Each path below is one point turned by a fixed rotation once a step. After each direction that follows a path, write how fast that rotation turns it, in degrees each step (0 if it stays still).
Each turn is a multiple of 5 degrees from 10 to 175, or 0.
Each row of a path follows its step; steps can be skipped.
Rotation 1:
step 0: [  0  16 -22  -6  19 -12  10 -11   6  10   1  18  -7   0  16 -28   4  14
   4  21  14  13  16   6  -5 -19  -2   8   6  -3 -12  35   5 -20 -16  19
   0  11  -3  -1  13  -1]
step 1: [ -2   1  10   0  17  17 -13  13  38   7  -3  -4 -21  23  -5 -20 -21   1
  21  11   2 -10  -2 -11   8  12 -13  17   3   2  13  11 -13  -3 -10 -23
  -3  14 -10 -18 -12   9]
step 2: [  3   0  10 -15   0  -1  -1   4   5   3  -1   3  13 -11   6  10 -13   3
 -13   9  -3 -19  11  21  32  27 -15  -3  -9  -9  19 -15  -1  20 -28  14
 -14 -11   9 -30  10   5]
step 4: [-13  20  22   5 -12   9   0   0  -8  23  19   7 -21  32 -21  -6   0  -7
  29 -14   8  -2  -4   1 -12  22   6  14 -12   1  12  17  -2   4  -2  -9
   8  25   0  -2  -4  10]
step 5: [  4  -2  16 -22 -15  16   9  22 -10  -5  -8   5   3  -3 -25  27 -16  -4
 -24   6  20 -14 -10  16  14   7   8   9 -24 -13  22 -13   1  -9  -1   5
  -2 -12   1  -5  -8  18]
step 6: [ -4  21  -2  11   8  -2  17  -5 -15   9   6  14  16 -28  11   5  -3  -2
 -16   6  13 -20  12  15 -31  -6 -25  -3  -3  17  11 -12   4 -13  20  17
   2   3   4  25  -3   2]
step 7: [-11  22  29   1 -20  17 -20   9  -3   4  20   4 -15   3   0   1 -11  12
   9 -20   4   8   3 -21 -25   9  -4  12  22  -1 -14   5   3  12   8  -9
  -1   2  -7  33 -11  -3]
step 8: [ 30  -2  -9 -26 -32   6   6  10 -13 -21   3  13   4  -5  -8   3 -15  16
   5   0  14  24 -11  10   3   5  17   6  16  -7  18  -5  17   7  -1   8
   6 -21   4  -6  -6  15]
step 9: [ 13  11  -4   8  11 -15  14 -14  -2 -27 -18  15   8  -2   9   2  -8   6
 -28  19   5   1   2  -1  -3 -23 -12   6  15  36  11   8   3 -25   2   1
   2  -3 -11  13 -21  -5]
Directions:
[  4  -3   2  -4  -3 -12   5   0  -5   2   3   9   7  -5   4  -1  -9   0
   0   6  -1  -2   2  -5   8  -3   3  -5  -6   0  -4   2   3  -5   9   4
  -2  -2  -4  -3   3   1] -> 120
[  6   4   0  -7   3   1   1  -5  -2  -1  -8  -4 -10   5  -4  -2  -2  -6
   2   5   3   7  -6   2   4  -3   8   3  -2   1   7   5   1 -11   2   1
  -2   5   2   0  -4   5] -> 90
[ -4   4   1   0  -2  -2   1  15 -10   8   0  -4  -2  -4  -3   3   4   0
   1  -7  -3  -4  -3   6   0   5   0  -1   1   0   3  -1   3 -11   7   1
   7  -2   1   4  -3  -4] -> 35
